Each row is where one point has got to under a steady rotation. How many ticks took it there?
The counts run from 0 to 120.
[-34.2  15.5   6.5  -4.5  19.1  20.0  -6.7   0.8  10.0   7.8 -12.2  18.1
  -8.8   1.4  19.3  -4.3 -19.3  -3.5  14.0   4.3 -29.4 -16.8  -3.1  17.8
   6.9  12.5  26.7  -9.2   7.4 -21.5   5.6  12.4 -12.5  -5.4 -20.7  15.5
  12.2]
28
[ -9.1   4.6  -1.0   1.0  -9.5   8.9  11.5  -2.0   2.8  26.1  -6.8  12.8
 -21.7 -23.2  17.1   9.8 -13.3  -7.6  10.1 -10.1  -7.8  -3.7 -15.2  15.6
  45.0   0.4  12.9   7.4  12.7   2.3   2.3 -29.0  -0.9  16.8  -5.6 -15.0
  -6.2]
16
[ -8.0  23.6   4.8 -21.4  28.4  18.6 -15.1  21.1   5.1  12.5  -7.9   7.4
 -20.1 -14.7 -13.2 -13.1  -4.9   2.4   3.7   2.6 -35.7  -7.1 -12.8   8.4
   4.9  14.4  14.3   0.2  -9.2 -13.2   7.9   9.1 -11.5  -6.4  -1.4  18.2
  31.5]
29
[ 15.7 -17.2  -7.9  10.8  10.3  24.5 -13.1   6.5  -7.1  -8.8  10.7  -5.3
 -11.7 -18.7 -28.6 -31.4  -4.1  27.1   2.0 -13.0  -7.0   7.1   0.0 -15.7
   8.3 -36.2 -23.7   5.3   5.4   4.2  14.5 -15.5  16.1 -15.7 -16.6 -13.5
  12.7]
42
[ -3.7   0.6   0.7  -9.6  -2.6  42.5  17.7  -3.0 -15.0   0.7  11.6  39.3
   4.4   2.9  -7.9  18.0 -23.3   8.8 -18.8 -17.2  -3.4  -5.6  -2.6 -11.7
   3.7   4.7  26.8 -11.7   2.6  -4.5 -13.9   9.6  11.2 -20.7 -12.6  -9.2
 -24.8]
3
[-10.2  13.7 -21.3 -26.8   2.6  -9.0 -23.1  -3.4 -10.9  -2.0 -14.9 -13.2
 -19.8  -4.3  -9.9  -6.1  -1.1  26.6  34.7  -0.5  -4.3 -10.9 -16.8   5.8
  -6.9  -0.5  -6.1  -7.9  -4.1  32.2   0.7 -12.3  -0.9   0.8  16.3  11.5
   9.7]
67
[-18.2   7.1  -3.6 -14.6   1.6  -0.7 -18.3  -2.1 -12.8  13.5 -17.0 -24.9
   5.5  -4.0   4.2  11.4 -10.2  17.5  12.2 -13.7  -1.2 -35.7  14.8   7.7
 -20.7 -11.9  19.3 -11.2 -27.9  31.6  11.2 -27.7  -2.5   8.0  16.8   8.4
   3.9]
68
[-11.3  -8.1  -5.4  -9.2  15.4 -14.5 -26.2 -13.9  12.0  -3.7   4.8   0.5
   6.2 -12.3 -21.7 -17.6  22.1 -11.8  16.1   5.3  -8.1   4.3 -13.7  19.1
  -0.4  -2.0   4.8   3.2  15.5  17.9 -15.6  39.7 -23.9 -14.7 -10.0   3.0
   4.3]
62
[  0.3   7.5 -12.1  26.6  12.0  26.5  -2.7  -8.6 -19.9 -10.3  17.0   8.5
  12.4  -4.7  -7.7   4.4   6.6   9.3 -19.9 -23.0  15.0 -12.4  -3.0 -21.2
  -6.7   7.6  24.5 -27.6  11.5  -2.8  -9.3  10.5   3.0 -25.2  14.9   2.7
 -15.2]
2
[  7.3  12.5 -37.6  10.2  -9.9  -4.3  -0.9 -10.1 -12.3  21.9  21.2  -2.5
  -0.9  11.7 -28.3   0.2  40.9 -12.1  -6.3  -4.8   4.9  -2.7  17.9  -2.4
  -5.4  -2.2  -2.3  13.6   5.0  10.4 -16.2  -8.2   7.5 -19.4  19.1   7.4
 -16.1]
96
[-12.5   6.0 -19.1 -22.7  -1.1   7.4  16.1  -3.0  -4.6  19.1   6.0  11.1
  -5.8   6.5 -17.2   8.4 -11.8 -10.8   0.3   2.7   5.0  -2.0   6.8   6.5
  43.5 -14.8  12.0  43.0  10.4   4.7 -19.9 -15.6   8.4  11.8  -6.0 -18.0
 -27.3]
94
[  5.7  -6.8 -13.2  31.0  -6.3  13.3  -7.5  -3.4  -6.8  -6.4   9.7  15.5
  -8.0  11.7 -16.8 -13.9  -6.8  35.9  17.5   1.4 -11.0  -9.6  14.5  -0.8
 -11.6 -24.0 -23.3  -1.7   2.1  -3.3  17.8 -19.3  28.8 -11.0  -9.9  -3.9
  -2.3]
43
[  6.0  -2.3   2.2   9.8  -0.3  -2.0 -10.6 -12.7 -16.7   9.9  16.3  -0.4
  16.0  30.0 -25.3   7.1  28.4  21.5   4.5   2.5  21.7  15.4  -4.0  -6.6
 -30.5   1.0 -23.9  20.6   2.6  18.4  -7.5  13.9   2.9   3.3 -17.2  11.4
  -8.3]
59
[ 14.3  10.2 -18.6  -3.6  22.9  20.9  16.6  20.0 -16.2 -13.9   7.8  -6.3
  -2.9  -7.6 -20.5 -11.9   6.2  -2.0  23.6 -18.3   7.3  -7.8  -9.0 -15.9
   7.5 -31.9  19.2 -13.1   0.6  21.8  -0.3  11.4  11.6  -8.1   7.8  16.8
  29.7]
79
[ 17.4 -21.1  21.4  -0.4 -15.0   4.9  -5.8   3.1 -16.7  -2.6  -6.0   3.8
 -30.3 -28.8   1.2 -15.9  -7.7 -10.6  -8.8  21.2  -6.2  14.6  -9.1  -7.6
  11.2  10.0  -4.9  19.5  -8.9 -10.5 -16.4  20.8  -8.2 -11.9 -21.0 -30.1
  -1.5]
37
[ -3.2   7.5 -10.4 -20.1  10.2  28.8  19.6  10.5 -11.6  -2.5   8.8  22.2
 -13.1  -3.4 -18.1   3.2 -29.2   4.6  -7.8  -5.5   1.9   2.8  -0.4  -7.7
  29.9 -16.3  11.9  14.0  20.6   2.1 -15.0   7.5   5.0  -3.2 -24.9 -17.6
 -12.6]
4
[ -8.8  -1.7  13.6  -5.7 -27.2   9.4  10.5 -18.5 -12.5  20.0  -7.2  17.7
 -22.3  -5.5  22.8  13.3 -19.0   7.1  -2.4 -16.5  -7.8  -1.4 -12.3   4.4
   4.2  15.1   2.5 -16.2   5.7  16.9  -1.6 -36.6  19.9  -4.1  -0.1 -16.9
 -18.3]
15
[ -2.5  18.6  13.3  12.6 -15.4  29.4  20.1  -0.5 -12.5  50.7   6.2   1.9
   7.9  -0.9   8.1  11.7  11.2  -9.8 -20.6 -20.7   5.7  -1.0   7.7  -3.7
  -2.4  -6.6   5.6   1.6 -15.8   6.0   9.1 -34.9  19.1  -0.9   0.3  11.0
  -7.3]
19
[  6.8  10.7  -8.4 -26.7  18.2  21.6  -8.3  20.4  -1.1  16.0   5.1   3.2
  -8.4 -10.6 -28.4 -21.6  -5.1  18.1 -15.3  16.3 -29.3  -3.0  19.3   3.3
   2.8  -2.6  -0.6  19.3 -17.1 -19.3  -3.5   4.1   0.5 -10.3 -10.6   4.4
  19.1]
119
[ 16.6   4.0   8.5  -1.8  24.2  -5.1  19.8 -12.2  -9.2 -27.6  10.5 -19.9
 -23.1  -6.3 -13.9   1.1  -2.3   6.2 -12.1  -0.9  -0.3  -3.9  -6.5 -10.5
   1.7   8.8  -9.1 -16.3  23.9   6.6 -36.5   8.7 -29.7   9.6  -2.3 -25.4
  -4.7]
87
[ 12.1 -18.1   9.0 -17.1   0.8  30.7 -10.3  20.1   5.8   6.8 -11.1  13.8
  -7.6 -26.6 -20.0 -25.6  -6.7  -1.0  -8.8  -5.9 -22.7  13.0  -2.4   0.2
  21.1 -19.1  17.1  12.5 -15.6   6.6   1.6  -3.1  12.3 -29.0  -9.5 -19.4
   8.8]
41
[-11.3 -22.3  -1.0  44.6  -2.5  12.4 -26.5  -8.9 -22.2 -13.5 -12.6   5.5
 -22.3  -2.2  14.9 -26.2   7.1   7.1  11.6  -5.7   4.0 -12.2  -6.8 -15.3
  -0.4 -13.9  11.5  -9.0   2.4  -6.6   0.9  -2.4  24.1 -32.9   0.6  -8.5
 -11.5]
39
[ 11.6   4.8  18.1  13.7  19.3  14.6 -18.6  -4.7  -8.5  -9.2   5.2  -6.3
   2.2  -5.7 -17.1  17.7  -3.4  20.4   9.2 -20.3   6.5   4.5 -47.2  -8.0
  28.5   0.3 -16.6  15.9  25.5   0.5   8.1 -12.4 -10.7  13.8 -17.0  -4.1
   8.4]
54
[-21.6   1.9  21.1  21.4   3.9  22.9   4.8  -8.1 -23.5  12.4  -5.0  -0.3
  -7.3  -9.4  24.8 -16.2  23.4 -20.0 -20.9 -11.3  13.5  -6.1  -5.4 -16.6
 -27.0   5.8  25.7 -25.0   5.3  -9.5  -1.2  14.5   3.4 -18.5  -3.3  12.5
  -3.9]
113
[ 36.4 -11.3  20.5  29.8  -1.1  -5.0  -8.0 -18.2  17.2  -3.5   7.2 -17.1
   8.5  18.2 -17.9 -13.7  21.5  15.6   0.9  -0.2 -16.0 -12.6  28.2   7.6
 -29.6   2.9 -23.6 -15.3  -7.5  -0.6   7.2 -12.9  10.7  -6.9   8.8  -1.4
   2.2]
47
[ 10.6 -17.9  11.4  38.7 -16.9   7.7  21.3  -9.0 -33.7 -16.5  13.8   9.5
  -1.3 -18.1  15.4   8.4 -12.1   2.1  14.6 -15.6  22.6  -7.7   1.0 -11.2
  -7.8 -14.0  -3.6 -35.9  -2.8  18.8  -1.3   9.4  -6.5  -6.9  -1.9   0.4
  -7.7]
76
[-26.4 -17.1  15.3 -16.0  -7.2   4.0  -8.4 -20.7  -8.7   6.3  -4.0  -0.1
  10.3 -11.5   4.0  -4.5  -5.2  18.5  -3.6 -13.0  -7.2  -4.8   6.6   1.3
 -36.5  -9.5   3.8 -34.2   0.2  38.6  -2.2   7.1 -10.4 -16.5 -16.1  -1.6
  -7.3]
64
[ -3.1  18.4  32.4  17.9  -4.4  10.5  26.1  -7.2 -18.5  34.9   0.6 -15.2
 -11.7  10.8  26.8  18.4   4.4  -9.2 -11.8   4.0  18.9  -1.6  10.1  -9.7
 -27.0  12.9  -7.0   1.1 -17.3 -11.1  -0.2 -13.3  -3.0  17.0  -8.3   9.9
  -3.4]
109
[  6.7  24.4 -11.4   6.5  -4.6  12.9  -7.9   7.7 -12.6  37.4   5.7  -7.6
  -9.6   4.1  -2.6   6.7  28.8   3.4   4.5 -22.7  -0.9   5.6 -21.0 -14.3
  -1.0  10.0  -1.1   4.6  -2.7   8.3  10.3 -34.5  25.7  -2.4  27.2  18.3
  13.1]
18
[  7.0  21.3 -16.2  -2.8  25.2   0.4  28.4   7.6   3.9 -32.8   9.3 -18.2
 -14.2  26.0 -21.0   1.8   9.1   7.0  22.7  14.5   6.6 -15.3  15.4  -3.1
   0.2 -11.6 -12.5  13.3   6.1   6.4 -17.8   6.5  -0.5  22.3  -5.5   2.9
   9.5]
83
[ -1.6 -19.3   4.5  14.6 -18.9  28.1 -28.9   7.6 -10.4   1.4 -10.5  18.7
   0.1 -14.0  -1.5 -13.1  -9.4   2.6   4.6  -9.5 -17.1  -8.6  -1.7   4.4
  11.5  -5.8  40.6  -0.7 -10.5  -8.2   5.3   2.5  18.7 -41.7  -7.8  -7.0
 -11.1]
40
[ -5.2  -4.7  12.7  29.6   2.2   2.1 -17.8  -7.1 -27.7  10.9  -8.3 -32.0
  -9.7  -1.3   7.5 -18.7  17.4   4.0 -21.6  11.6   9.9 -23.2  23.2  -6.8
 -25.0   6.2  11.6  -2.2 -16.7 -11.9  -6.1  -1.0   0.8  -9.7  10.7  -8.0
  -9.4]
35
[ 13.7  30.7  17.4   2.7   7.5   8.4   7.8   8.3 -11.0  39.1  11.8 -16.4
 -12.0   1.0  -0.7   8.1  27.6  -1.2  -7.7  -5.9  10.7   6.2  -1.2 -10.5
 -22.0  24.5 -16.2  -0.2 -16.4  -1.6  -3.8 -21.0  -2.1  11.4  21.4  19.7
  14.8]
108
[ -0.9   8.4  -6.6  -1.1 -22.7  24.7   1.8  -8.9 -27.2  15.7  11.9  22.1
   2.1  12.6  -5.8  31.2 -20.6  23.2  -4.3  -4.0   0.7  -1.8   3.5  -4.8
  13.3  -1.5   7.9  20.2  -4.1  16.0 -11.5 -31.3  18.1  -3.1  -4.7 -11.0
 -37.9]
93
[-13.0   8.9   1.0  19.4   5.1   8.5  -0.7  10.1 -18.2   2.3  -0.3 -12.4
 -30.3  -4.4   9.9 -13.7  36.2 -24.6  -2.6   3.1  12.1   4.3 -30.7 -12.3
  -8.7  22.5  13.8  -2.0   1.5  -4.9 -16.2  25.2   2.0 -14.2   9.5  15.5
   9.3]
112
[-25.1   8.8  -9.6   2.7   9.4  24.6   5.9  13.2 -24.3  -5.1   2.1   8.3
 -44.6  -2.2 -10.4 -20.4  -8.9  19.1  10.3   5.7  -2.7  11.6 -24.3 -20.1
  -7.5 -11.4  -3.3   2.9  14.6   4.0  -3.8  15.3  21.5  -1.8 -18.2   4.7
   5.4]
116
[  0.1   3.8 -22.1   8.5  -2.1 -12.4  28.6 -22.5  13.2   6.3  16.7  10.9
 -19.9 -14.0  -9.6  -9.4  21.7  -9.9  10.3  -2.7 -12.5  11.1  -1.1  20.2
  17.7  -1.8 -29.4   2.5  33.2  12.3 -21.0  15.0 -16.4   2.0 -12.9 -13.8
  -3.2]
99
